500 stands for zero in the data rows.
Here are some points, one per row:
[695 330 234 437 583 277 547 366 344 265 695 424 319 265 695 829 462 468 516
 544 288 250 253 354 499 586 540 334 679 268 605 420 605 345 687 377 388]
[551 351 452 512 455 577 417 365 549 399 468 602 308 417 452 467 598 399 487
 450 601 636 657 573 566 309 577 458 395 522 428 505 319 465 594 538 476]
[531 478 453 580 442 550 443 511 480 462 441 516 495 470 502 453 445 499 537
 370 477 470 508 593 390 559 509 478 511 517 432 464 551 497 568 468 489]
[574 264 303 357 620 257 472 325 303 578 743 607 250 352 746 551 751 690 334
 463 327 367 732 341 187 657 558 284 630 390 810 454 724 422 498 299 324]
[171 805 796 738 342 248 354 246 382 240 606 507 839 539 664 695 574 356 242
 281 402 749 493 469 624 465 339 344 690 730 767 520 615 441 713 469 381]
[546 757 226 526 680 768 651 199 815 298 532 642 558 637 926 750 654 738 632
 765 333 432 358 770 661 317 339 720 253 291 792 720 677 719 376 456 827]
[509 544 434 491 315 572 504 375 493 521 545 447 486 541 435 378 402 361 566
 402 577 502 378 564 451 601 551 414 454 498 499 403 402 581 465 504 431]
[398 806 745 413 410 437 355 355 446 467 498 651 460 603 664 786 600 477 848
 205 409 727 528 430 383 586 341 307 645 595 331 880 568 269 419 511 442]
[494 601 520 431 518 554 590 458 432 430 540 406 458 514 376 382 481 504 483
 583 529 433 411 569 425 662 528 421 405 561 468 424 511 509 576 574 631]
[447 565 546 459 493 493 471 436 428 464 507 441 505 608 410 437 403 540 592
 503 429 518 596 507 374 618 584 568 543 544 503 442 514 586 544 371 508]
[639 570 581 470 239 198 887 590 387 501 262 339 605 766 720 536 392 293 692
 834 298 731 291 409 638 533 299 288 550 430 451 537 271 466 712 491 368]
[595 442 623 483 874 402 246 192 836 471 745 217 674 524 649 374 634 731 445
 275 342 623 190 192 786 677 798 662 431 706 550 276 398 615 451 513 334]
[468 548 407 542 331 523 376 493 513 437 518 427 584 449 505 448 470 444 516
 576 549 481 539 546 427 530 472 501 548 535 491 476 493 508 536 368 463]
[551 593 463 459 412 556 478 500 482 489 525 503 490 436 417 475 457 515 529
 412 493 488 493 560 471 518 508 460 478 457 429 417 415 543 594 499 519]
[521 630 275 491 332 437 466 443 189 509 547 554 616 586 475 551 354 494 504
 496 606 545 628 520 482 399 629 845 437 471 381 430 459 346 605 576 322]
[766 478 189 522 498 572 382 361 794 869 530 323 236 630 414 540 724 627 460
 491 672 916 761 274 293 140 277 248 581 755 489 436 243 648 664 378 428]
[718 217 306 846 550 755 695 293 463 324 718 648 823 769 443 638 611 583 679
 564 808 348 345 286 690 462 503 187 648 398 648 805 643 809 265 256 691]
[796 731 549 488 547 338 380 579 552 405 430 810 585 736 214 359 637 709 809
 543 748 306 255 432 592 353 411 661 357 268 768 528 347 705 396 298 478]
[647 463 665 546 575 390 442 339 582 739 119 464 746 534 385 319 270 509 528
 287 599 426 762 451 515 206 295 222 357 374 613 297 659 396 569 444 597]
[707 557 491 548 723 345 503 749 400 223 295 612 443 581 732 670 514 381 270
 729 831 633 732 816 640 705 728 292 575 380 673 296 270 412 256 872 512]
[756 409 792 239 661 775 761 416 356 404 676 758 340 194 194 811 136 348 456
 767 289 374 336 297 436 275 354 442 771 428 760 239 709 346 284 333 245]
[315 395 776 726 625 747 726 169 400 246 388 288 230 507 351 505 318 297 605
 507 584 659 544 314 493 323 269 532 677 186 389 484 688 598 539 786 334]
[366 350 495 560 453 778 571 460 477 440 537 324 202 620 371 321 454 308 656
 784 639 459 245 476 639 567 621 650 589 491 423 541 544 418 715 589 789]
[483 593 331 318 662 453 497 574 429 584 272 542 500 442 596 395 424 374 460
 414 584 469 499 503 534 686 540 547 584 531 540 497 440 504 461 456 528]
[318 304 366 741 337 513 432 638 438 610 390 229 479 576 314 832 704 642 272
 610 269 184 372 472 603 515 458 195 212 728 429 539 311 447 517 515 361]
[252 793 604 647 472 489 272 579 425 534 603 409 473 507 814 777 361 415 749
 567 632 643 355 289 772 416 406 404 678 546 579 456 343 313 755 273 489]
[569 478 439 816 626 728 648 588 584 659 516 573 590 500 649 301 173 478 403
 370 293 730 581 647 423 557 778 543 511 602 586 577 443 495 537 363 492]
[388 605 611 533 388 513 662 431 389 516 446 409 485 419 421 387 498 446 532
 661 360 465 620 573 336 475 527 465 437 612 555 380 483 530 481 386 655]
[456 444 538 406 547 602 381 549 615 412 467 476 660 497 403 585 552 435 443
 420 384 517 481 594 332 474 617 492 580 443 412 418 295 551 455 431 820]
[395 551 463 690 373 685 311 543 599 683 376 597 593 258 312 774 675 492 530
 794 255 363 388 498 543 540 576 403 355 767 298 640 453 591 487 463 265]
[581 530 460 509 419 550 418 532 483 521 480 464 529 471 424 435 451 493 488
 459 522 492 477 563 457 594 489 487 468 468 447 439 555 468 543 469 494]
[606 400 543 895 696 481 449 507 635 455 576 388 525 563 504 596 311 545 437
 428 575 553 611 658 380 380 654 566 514 582 491 443 291 267 544 504 366]
[366 574 325 521 238 421 410 504 170 777 798 371 593 702 776 437 459 600 502
 512 668 376 465 727 426 175 675 562 401 476 246 280 480 349 353 460 221]
[485 547 365 352 785 366 528 709 349 570 337 399 591 406 557 496 595 269 354
 361 576 519 460 536 463 679 438 485 652 421 445 452 395 624 395 459 669]
[ 89 437 510 605 539 633 631 645 575 577 408 691 568 662 339 747 720 682 787
 238 651 359 277 518 471 313 440 610 342 201 820 449 612 670 256 367 194]
[362 257 515 720 236 710 403 430 331 733 195 878 445 774 402 843 648 789 267
 416 265 400 665 352 768 854 291 748 453 578 213 233 369 772 518 637 468]
[458 511 491 377 406 618 457 676 614 394 637 599 596 543 452 409 428 618 416
 469 549 578 552 470 534 644 296 473 444 502 422 433 509 311 508 347 721]
[486 316 818 252 787 577 347 444 484 361 420 498 660 598 540 473 487 691 304
 596 291 698 366 572 300 359 724 398 526 473 275 584 308 674 495 394 489]
[695 250 345 396 439 250 414 203 300 323 604 687 270 287 606 402 606 429 390
 784 328 392 649 357 546 526 565 516 404 364 579 419 551 311 597 230 555]
[650 790 389 423 679 783 803 502 812 278 789 673 324 777 640 405 772 237 369
 244 247 298 834 343 825 379 373 277 668 409  93 283 735 320 171 364 348]
[426 445 681 360 654 633 582 796 436 746 281 502 198 737 796 549 462 433 836
 698 443 687 264 566 563 431 810 299 632 490 517 565 623 206 785 519 690]
[721 296 743 621 559 233 789 862 275 296 734 708 363 477 653 640 660 796 569
 368 692 555 250 398 670 215 256 755 307 856 568 657 731 617 346 263 828]
[354 418 548 454 466 628 509 528 579 527 442 590 528 570 340 628 414 423 601
 228 591 474 614 583 182 549 323 525 404 471 698 440 560 612 537 645 456]
[537 356 739 380 449 676 858 320 584 674 565 329 244 440 421 271 845 770 522
 320 651 270 598 955 721 743 327 586 897 693 767 738 307 601 678 442 297]
[276 525 325 768 798 353 263 672 403 567 560 782 392 630 365 414 401 414 558
 754 194 447 673 724 771 425 271 683 403 675 455 451 428 584 390 477 325]
[474 610 353 296 387 491 295 453 631 667 374 312 492 691 467 538 665 493 342
 604 525 659 352 658 466 454 528 711 464 504 477 384 985 606 439 383 318]
[425 504 449 355 211 582 522 557 511 558 616 441 559 536 560 368 492 428 466
 320 454 368 411 346 405 442 525 639 555 501 567 519 388 349 370 704 554]
[589 296 724 548 756 268 832 496 810 721 750 840 827 264 793 494 783 446 505
 557 517 244 315 429 288 626 561 736 284 402 224 334 316 522 886 529 264]
[503 336 258 577 399 430 273 407 472 349 294 516 491 244 607 250 521 472 399
 340 376 483 166 789 509 211 121 458 698 414 362 642 481 411 419 521 577]
[231 488 341 537 760 368 445 508 265 646 738 648 404 664 218 475 475 438 342
 727 240 470 623 761 778 292 535 553 223 457 651 615 518 462 486 633 295]
[598 526 437 501 438 637 544 557 613 588 479 578 517 509 484 423 348 500 446
 460 371 664 469 557 443 526 680 508 514 587 481 543 501 502 539 477 488]
[648 508 395 383 513 353 225 627 530 658 581 400 646 750 324 481 275 680 567
 315 340 169 763 297 545 312 440 330 823 244 648 686 710 532 731 871 777]
[305 515 219 296 583 320 796 369 465 336 348 479 782 456 583 505 602 721 486
 682 632 556 690 410 289 448 728 556 623 546 312 354 458 603 498 590 783]
[337 533 669 692 366 238 582 369 620 852 890 534 685 333 505 696 348 450 663
 729 706 812 357 742 612 766 268 187 473 393 332 654 656 375 220 773 750]
[519 524 517 506 447 561 409 507 516 467 475 463 481 476 417 426 451 497 521
 469 501 474 477 557 481 565 556 494 494 453 452 459 478 506 554 461 513]
[716 301 674 255 293 348 415 666 324 542 589 338 456 224 663 843 469 183 717
 252 610 664 753 593 806 368 791 705 256 739 643 601 787 898 524 744 697]
[644 572 479 415 381 674 548 551 373 449 458 498 614 454 404 544 352 566 395
 402 578 515 433 567 444 634 538 488 454 451 515 403 482 476 611 499 440]
[544 525 452 459 484 488 378 529 500 558 472 517 477 500 379 402 513 506 526
 454 555 544 390 538 444 583 508 450 524 557 453 420 582 472 598 522 585]
[504 506 457 478 472 512 482 533 573 462 466 442 505 481 375 433 480 450 496
 476 465 494 423 505 447 561 479 518 478 539 498 442 503 432 536 482 524]
[584 501 463 456 531 504 384 673 533 425 486 477 635 504 509 495 456 516 480
 471 619 536 503 572 411 575 330 567 496 422 399 450 595 417 596 489 499]
[478 540 410 570 409 476 552 434 381 489 502 431 543 511 396 435 455 472 526
 456 505 485 536 542 459 562 586 619 509 523 464 378 521 489 564 422 551]
[445 485 432 462 247 536 482 477 644 557 595 550 504 527 520 439 436 263 437
 280 462 431 429 410 397 479 458 762 500 545 606 473 444 323 533 634 509]
[580 421 568 334 501 584 584 543 543 530 399 381 756 771 354 583 730 386 484
 499 551 431 766 451 609 330 439 538 220 324 626 708 749 329 707 406 548]
[499 673 365 389 831 375 532 593 292 585 254 454 494 391 528 393 545 290 526
 269 563 388 426 454 512 710 505 488 523 543 463 485 537 463 434 542 577]
[494 810 347 390 687 372 761 625 347 822 364 474 350 319 673 371 306 294 198
 310 606 454 585 253 749 638 665 697 570 325 636 905 229 598 250 381 493]
[337 448 446 254 510 357 605 576 748 345 459 339 375 424 278 444 395 553 544
 515 577 619 532 427 565 535 422 563 391 519 434 464 347 446 427 390 360]
[481 498 418 493 499 597 518 466 588 498 570 520 613 397 410 419 481 396 539
 511 509 588 526 591 453 536 533 478 511 524 474 401 555 503 593 485 564]
[752 568 803 863 425 505 476 321 452 499 457 436 344 614 450 569 579 611 385
 475 651 288 709 700 226 530 474 571 608 793 590 545 367 181 419 647 533]
[551 439 341 457 471 573 511 446 546 512 381 564 547 461 388 483 469 304 497
 526 431 688 372 485 427 507 558 587 512 559 499 569 475 395 490 477 512]
[506 541 579 410 562 470 427 444 471 505 552 490 427 503 462 411 502 630 505
 544 363 522 388 573 356 425 546 437 431 438 462 470 347 512 544 540 592]
[606 650 474 417 432 560 322 440 625 519 557 376 371 484 437 484 512 504 448
 486 562 536 486 601 569 540 449 517 398 520 386 317 537 601 592 387 518]
[317 302 673 407 612 358 453 336 720 579 519 482 794 303 296 633 287 668 598
 804 740 295 694 662 570 449 404 699 723 435 224 816 473 240 236 546 670]
[520 438 649 428 381 505 478 365 553 502 650 522 449 661 532 343 387 429 445
 609 458 443 301 462 273 528 469 498 391 494 515 508 409 569 551 689 555]
[742 415 646 536 599 790 354 806 338 423 625 313 766 284 690 208 783 641 783
 782 446 735 682 203 351 698 184 745 377 638 717 518 522 598 321 822 228]
[434 572 898 671 574 456 258 771 495 423 389 362 329 407 468 633 875 252 245
 650 570 588 569 517 242 378 727 513 592 150 324 464 465 694 253 276 766]
[267 440 518 259 783 658 465 497 361 554 336 632 283 401 710 458 300 462 304
 649 797 189 538 309 441 676 200 263 280 749 465 629 345 717 443 634 512]
[551 294 709 514 213 216 560 601 919 435 322 308 224 409 777 437 204 559 621
 406 368 454 709 540 518 659 599 680 307 705 621 618 506 639 201 519 426]
[488 617 408 431 582 464 514 413 362 402 486 358 557 543 335 450 458 513 622
 480 414 449 504 573 404 506 581 506 532 643 435 507 485 563 530 503 463]
[458 307 688 358 281 807 393 576 266 508 466 412 751 225 613 223 714 847 563
 398 287 727 529 276 834 586 806 317 543 417 719 464 446 327 213 749 441]
[288 719 483 748 256 278 584 769 800 293 439 846 341 423 357 260 573 421 257
 608 673 334 421 256 600 228 808 287 818 578 408 541 811 757 753 831 529]
[366 775 292 705 390 347 763 751 701 263 404 464 255 242 474 385 295 921 443
 440 625 661 590 254 298 657 634 497 325 188 283 848 643 533 606 508 383]
There is one direction along which these points spread out most. Take the direction at right angles to it along which they spread out most. Go by this last direction. For each point below, how far along it does it lie, from 0 to 99? The average is 50, and the first point in the table lies past the average. One standard deviation of the points above along it is 16.
[276 525 325 768 798 353 263 672 403 567 560 782 392 630 365 414 401 414 558
 754 194 447 673 724 771 425 271 683 403 675 455 451 428 584 390 477 325] : 22
[362 257 515 720 236 710 403 430 331 733 195 878 445 774 402 843 648 789 267
 416 265 400 665 352 768 854 291 748 453 578 213 233 369 772 518 637 468] : 0
[488 617 408 431 582 464 514 413 362 402 486 358 557 543 335 450 458 513 622
 480 414 449 504 573 404 506 581 506 532 643 435 507 485 563 530 503 463] : 46
[504 506 457 478 472 512 482 533 573 462 466 442 505 481 375 433 480 450 496
 476 465 494 423 505 447 561 479 518 478 539 498 442 503 432 536 482 524] : 47
[650 790 389 423 679 783 803 502 812 278 789 673 324 777 640 405 772 237 369
 244 247 298 834 343 825 379 373 277 668 409  93 283 735 320 171 364 348] : 69
[531 478 453 580 442 550 443 511 480 462 441 516 495 470 502 453 445 499 537
 370 477 470 508 593 390 559 509 478 511 517 432 464 551 497 568 468 489] : 46
[647 463 665 546 575 390 442 339 582 739 119 464 746 534 385 319 270 509 528
 287 599 426 762 451 515 206 295 222 357 374 613 297 659 396 569 444 597] : 49
[551 351 452 512 455 577 417 365 549 399 468 602 308 417 452 467 598 399 487
 450 601 636 657 573 566 309 577 458 395 522 428 505 319 465 594 538 476] : 44
[520 438 649 428 381 505 478 365 553 502 650 522 449 661 532 343 387 429 445
 609 458 443 301 462 273 528 469 498 391 494 515 508 409 569 551 689 555] : 46
[485 547 365 352 785 366 528 709 349 570 337 399 591 406 557 496 595 269 354
 361 576 519 460 536 463 679 438 485 652 421 445 452 395 624 395 459 669] : 69
[584 501 463 456 531 504 384 673 533 425 486 477 635 504 509 495 456 516 480
 471 619 536 503 572 411 575 330 567 496 422 399 450 595 417 596 489 499] : 50
[521 630 275 491 332 437 466 443 189 509 547 554 616 586 475 551 354 494 504
 496 606 545 628 520 482 399 629 845 437 471 381 430 459 346 605 576 322] : 40
[354 418 548 454 466 628 509 528 579 527 442 590 528 570 340 628 414 423 601
 228 591 474 614 583 182 549 323 525 404 471 698 440 560 612 537 645 456] : 38
[756 409 792 239 661 775 761 416 356 404 676 758 340 194 194 811 136 348 456
 767 289 374 336 297 436 275 354 442 771 428 760 239 709 346 284 333 245] : 79
[425 504 449 355 211 582 522 557 511 558 616 441 559 536 560 368 492 428 466
 320 454 368 411 346 405 442 525 639 555 501 567 519 388 349 370 704 554] : 48
